In the data rows, the value 128 means zero.
Here are some points:
[198  69  97 100 164 104 112 147 112 160 163 119 167  93  98 129 146  95 132  80  95  83]
[116 116 203  90 119 162  91  93 132  66 156 159 155 150 107 150  74 187 159 163 152 126]
[ 91 106  98  84 131  75 109  67 178 151 108  78  78 162 177  93  85 181 156 163  84  85]
[159 102 125  77  69 142 151 165 191 103 154 170 182 144  86  92 120 162 149 176  86  80]
[192 178 199  83  78  78  95 150 101 170  71 162 178 106 153 111  80  76 102  74 119 176]
[196 184  96  84  89  71 125  92  82 113 173 188 121  92  86 194 163 102 111 118 141  92]
[ 87 184 170 166 105 106  93 107  89  61 179 193 161 201 108 192 174 195 171 133 110  89]
[ 87 184  94 166  67  72  97 159 116  92 109 191 140 109  74 149 117 192  70  76 173 173]
[108 102 134  89 127 177 194 150 103 159 156 142  74 108 197  92 155  87 190 166 128  82]
[ 85 187 169 161 105 105  92 102  95  66 174 178 163 189 107 192 178 186 181 131 103  79]
[ 87  76  91 144 139  81  88 167 122 150  70  73 124 153 133 112 102 111  91 174  85 187]
[191 136 176 165  66 158 198 160 106 103 107  79 185  83  82 157  80  86 172  70 146 181]
[ 93 167 209  91  82 153  94 165 115 121 185 206 141 102 184 106  76 197  65 124  99 195]
[ 95  92 133 184 144 162  93  98 155 172 120  93 186 151 167 201 189 188 119 166  92 187]
[110 151  87 124 141 153  84  62 111 124 160  58 180  95  82  95 173  72 189 113 118 171]
10 more points follow, each with its number after it:
[151  92 126  77  63 135 152 174 185  97 161 184 181 151  88  90 115 172 142 184  88  90] 0
[ 90  90 168 148 178 171 199 158 137 138 170 159 102 128 179 188 120  94  90 179 152 174] 1
[210 193  99 120 158 175  93 159 187 188  77  57  70 149  72 199  83  86 102  94 174  91] 2
[ 83  90 177 155 173 155 200 141 134 139 188 157 103 130 180 193 118 105  80 186 154 164] 3
[127 126 196  89 115 171  84  91 134  75 150 153 151 145 102 161  81 195 171 159 152 125] 4
[201 188 101 115 165 177  84 157 197 183  82  55  71 145  72 208  85  73 103  91 176  84] 5
[108 141  92 126 139 150  90  59  93 120 179  81 183 115  75  95 173  86 179 121 131 181] 6
[187 180 107 112 168 172  79 154 199 169  89  65  74 148  84 202  87  68  96  94 187  79] 7
[110 102 206  90 168  64  99  99  86  61 186  84  74 122  84  90 104 174  61 100  91 196] 8
[184 160  91 126 145 131  89 171 118 174  58  92  77  70 103 176  80  73 131  68 180 187] 9
Which of these numbered points is nearest to each point below, looking only along the 4 directions in which the first points spread most? Its number follows each.
[ 84 179 175 162 100  98  98 109  96  62 176 178 161 193 123 187 179 182 173 128 108  85] > 4
[177  93  91 181  79  66 152 163 108 121 169  86 176 191 176 108  78  93 161 132  91 164] > 7
[133  75  95 102  88 160 105 162  77 116 119  85 151 147 173 147  73 119  75 108 104  97] > 1
[114  99 198  83 176  81  87  99  93  58 180  87  73 128  83  95 102 170  62  95  91 188] > 8
[ 82  78 172 141 165 156 207 146 126 130 192 177 104 143 176 185 113 103  70 189 162 170] > 3
[139 177  87 192 116 177  85 174 109 135  91 101 175  72  90  93 184  62 178  62  81  75] > 5
[103 180 123 194 153 151  84 172  82 166  76 121 162  77  91  88 178  79 180  88 170 160] > 2
[105 140  97 115 144 161  87  63  99 107 174  86 192 117  84  93 167  72 175 119 135 176] > 6
[172 101 116  85  66 149 149 171 188 107 145 171 175 142  86  87 117 174 156 171  72  90] > 0
[104 103 202  92 169  68  90  97  96  57 185  77  74 121  89  88 104 174  57  95  89 185] > 8
[110 143  92 129 133 145  88  67 105 119 171  67 180 103  88  89 179  77 180 116 123 176] > 6
[114 144  82 129 139 147  96  75 108 121 160  69 174  98  87  82 176  77 181 111 113 183] > 6
[188 175 106 153 166 143 194 120  96 163  66 179 136  81  88  95 105 103 156 125 139 181] > 2
[ 91  97 130 186 147 157  84  94 165 181 114  73 183 140 161 205 188 175 126 158  83 183] > 6
[158  85 135  76  65 139 163 163 171  84 176 205 181 176  87  89 106 189 123 189  98  97] > 0
[ 90  87 143  75 123 166 200 145  92 147 186 165  81 132 203  84 149  95 169 186 145  83] > 0
[106 185 123 187 159 162  82 164  94 172  71 109 175  68  80  98 182  69 186  90 167 152] > 5
[113  97 165 101  98 148  92 158 131 156 111  82 163  92 116  96 150 179 124 132 148 132] > 1
[195  71  94 106 172 110 100 134 110 165 162 101 167  89  84 140 145  95 141  72  94  70] > 5
[196 140 172 171  63 153 201 172 110 105  99  74 179  73  88 151  80  87 179  67 137 186] > 9
